(in the rows, 128 means zero)
Named moves (each a turn or a mirror), then the moves between two rows, first move first; the first pair answered:
H:
[123 129 146 141 145 153 106 128] |-> [127 134 126 135 114 155 100 115]
[123 146 123 116 159 136 167  92] |-> [125 149 110 112 141 137 164  85]
[144 134 156 149 150 122 116  99] |-> [148 139 134 144 114 124 111  84]
S:
[168 143 103 163  96  79 122 104] |-> [146 148  91 128 147 107 179  80]
[167  90 140  89 120 157  96 115] |-> [128  93 152 106 187 138 138 151]
[157 131 119 127 114 135 131  86] |-> [128 133 135 149 163 111 157 126]
[174  85 135 124 114 124 125 103] |-> [147  88 141 124 165 119 161 120]
Y:
[119 128 122  91  86 153  99 130] |-> [110 141 118 104  80 144  95 132]
[144  88 133  82 142 180 129 123] |-> [ 90 176 107 169 106 122 106 126]
[124 117 127 102 122 168 126 126] |-> [101 154 117 138 108 144 116 127]
[107 108 121 139 109 117 140 166] |-> [114  96 125 127 113 126 142 166]
R:
[119 117 108 130 147 102 182 131] |-> [131 115 117 146 145  85 171 132]
[118 153 128 142 130 131 116 143] |-> [115 152 127 140 130 135 118 144]
[127 149 148 134 178 131 154 118] |-> [135 147 156 146 176 120 144 123]
Pairs:
Between the rows of a pair lie two moves.
[152  96 123 134 103 102 112 145] |-> [137 104 105  96 132 134 158 107] | Y then S
[106 149 149 146 169 136 128 121] |-> [133 122 118  98 119 163 128  95] | H then Y
[143 156 140 131 131 151 136  93] |-> [134 163 123 150  98 126 128 111] | S then H
[117 147  99 129 155 120 132 101] |-> [145 129 115 134 159 107 123  97] | Y then R
[124 111 125 117 119 122 132 157] |-> [128 109 134 111 134 132 134 149] | S then H
[133 121 127 101 128 146 128 122] |-> [109 153 118 128 127 128 129 122] | Y then S
[120 109  81 120 107  73 162 140] |-> [128  87 107 108 147  83 173 151] | Y then H
[149 118 129 123 105 129 126 129] |-> [136 114 139 115 136 141 139 142] | H then R
[133 111 107 109 112 117 125 124] |-> [113 125 104 115 131 112 144 126] | Y then S
[128 109 149  99 142 165 155 138] |-> [103 159 113 136  85 137 136 125] | H then Y
[111 147  95 109 107 132 162  95] |-> [ 99 149 135 131 169 122 170 120] | H then Y
[137 121 163 155 155 148 127 106] |-> [140 134 154 160 133 148 116  93] | Y then S
[ 75 142  80 115  99 117 154 160] |-> [ 80 128 134 135 161 110 148 191] | S then H
[118 137 126 103 131 176 117 126] |-> [ 93 162 125 137 134 150 115 142] | Y then S
[ 84 154 131 152 120 133 122 166] |-> [ 99 142 161 135 160 160 123 152] | S then H
[154 112 106 115  97 139 145  97] |-> [166  98 155 150 126 120 113 136] | H then S
[141 139 160 149 151 135  81 137] |-> [152 138 128 131 100 143  75 116] | Y then H
[156 105 138 121 112 145 107 125] |-> [120 148 118 147  97 132 105 126] | R then Y
[143 104 122 105 102 156 119 134] |-> [113 132 152 154 149 129 117 159] | Y then H
[160  81 115 118 100 112 133 161] |-> [109 146  89 154 100  92 148 144] | S then Y
[140 131 122 145  93 105 111 114] |-> [140 134 131 146 138  98 143 100] | S then R
[154 133 120 147  92  90 131 160] |-> [145 128 135 105 166 132 179 131] | S then H
[162 114 114 146 115  84 135 133] |-> [157 112 120 121 160 110 165 114] | S then H
[129 100 118 117 110 111 148 145] |-> [123 115 105 115 101 117 151 125] | Y then S
[135 153 119 130 124 146 133  76] |-> [136 141 144 128 163 148 140  90] | Y then H
[140 119 166 118 108 145 108 111] |-> [122 131 131 105  90 146 133  99] | S then H
[118 172 135 147 142 117 119 100] |-> [148 126 145 101 156 148 132  96] | H then Y
[124 145 122 124 114 148 109 122] |-> [111 137 134 127 151 140 130 146] | Y then S
[127  86 118 107 194 137 154 128] |-> [113 136  57 130  97 116 130  98] | H then Y
[157 104 160 136 145 126 107 113] |-> [139 135 135 126 143 140 126  74] | Y then S
[147  57 117  84 145 135 172 180] |-> [127 118 105 170  76  76 112 194] | S then Y
[153 102 138 106 124 141 123 108] |-> [122 142 150 159 145 109 117 124] | Y then H
[100 127 117 118 106 118 101 141] |-> [116 121 124 102 110 140  97 120] | H then S
[132 127 124 137 110 134 103 133] |-> [119 131 114 116 136 149 137 118] | S then H
[139  91 145 106 187 132 164 129] |-> [108 107 115 138 158  87 172 166] | H then S
[ 89 120 118 128 173 129 165 145] |-> [130 120 115 154  79 115  85 139] | Y then S
